[[ 12 -19   1  25   6  -5  18  21   7  -3  -6 -10   8]
 [ 10 -29  -5   2   8  -8 -47  19  -4  -1 -53   4 -47]]
->
[[ 10 -29  -5   2   8  -8 -47  19  -4  -1 -53   4 -47]
 [ 12 -19   1  25   6  -5  18  21   7  -3  -6 -10   8]]

[[ 42  42   4 -25 -43  51]
 [-15   4  26  -3 -24 -25]
 [-20  31 -43  25 -17   9]
 [-29  12 -36  14 -15  -3]]
->
[[-20  31 -43  25 -17   9]
 [-29  12 -36  14 -15  -3]
 [ 42  42   4 -25 -43  51]
 [-15   4  26  -3 -24 -25]]

[[  8 -25 -15]
 [ 54  15 -45]
 [ 15  -2 -10]]
->
[[ 54  15 -45]
 [  8 -25 -15]
 [ 15  -2 -10]]

[[  5 -21  38  38 -20 -19 -40 -16  -2  34   1]
 [ -4   5 -27 -34  16 -16  -1  -5  36  33  34]]
->
[[ -4   5 -27 -34  16 -16  -1  -5  36  33  34]
 [  5 -21  38  38 -20 -19 -40 -16  -2  34   1]]

[[-29  39  34  31  28  34  32  29  31  22  27  28  24]
 [ 23 -25 -19 -17  -5  -4  -7  -6  -2 -12  -8 -16 -10]
 [-17  16  19  18  14  13  17  16  16  13  20  18  18]
 [ 34   4  10  21  -3   3   5  11  13   7  12  13  10]]
->
[[ 23 -25 -19 -17  -5  -4  -7  -6  -2 -12  -8 -16 -10]
 [ 34   4  10  21  -3   3   5  11  13   7  12  13  10]
 [-17  16  19  18  14  13  17  16  16  13  20  18  18]
 [-29  39  34  31  28  34  32  29  31  22  27  28  24]]

[[-23 -23 -26  17 -44 -13 -20 -20]
 [-41  -7 -38  17 -14 -20  -8 -13]
 [-32 -19 -43  13 -12 -13  -7 -20]
 [-23 -36 -34  -9 -12 -13  -7 -20]
 [  0 -37 -27  32 -12 -13 -20 -26]
 [-23 -39 -42 -20 -11  19  -7 -16]]
->
[[-32 -19 -43  13 -12 -13  -7 -20]
 [-23 -39 -42 -20 -11  19  -7 -16]
 [-41  -7 -38  17 -14 -20  -8 -13]
 [-23 -36 -34  -9 -12 -13  -7 -20]
 [  0 -37 -27  32 -12 -13 -20 -26]
 [-23 -23 -26  17 -44 -13 -20 -20]]

[[  7  36 -24   2 -15  18  -2 -31 -46 -18  30]
 [-15  16  14  -6 -23   7   5  16 -14 -11 -19]
 [  3 -13 -13   5   0  14  14  23 -25  -1   4]
 [-10  16  29   1 -25   1  -4   6 -12 -19 -21]
 [ -1  -3   4  -4   0   2   3   2   9  -1  -6]
 [  5  -5  10 -12  -9  12   3  -2  -4  19 -12]]
->
[[  7  36 -24   2 -15  18  -2 -31 -46 -18  30]
 [  3 -13 -13   5   0  14  14  23 -25  -1   4]
 [ -1  -3   4  -4   0   2   3   2   9  -1  -6]
 [  5  -5  10 -12  -9  12   3  -2  -4  19 -12]
 [-15  16  14  -6 -23   7   5  16 -14 -11 -19]
 [-10  16  29   1 -25   1  -4   6 -12 -19 -21]]
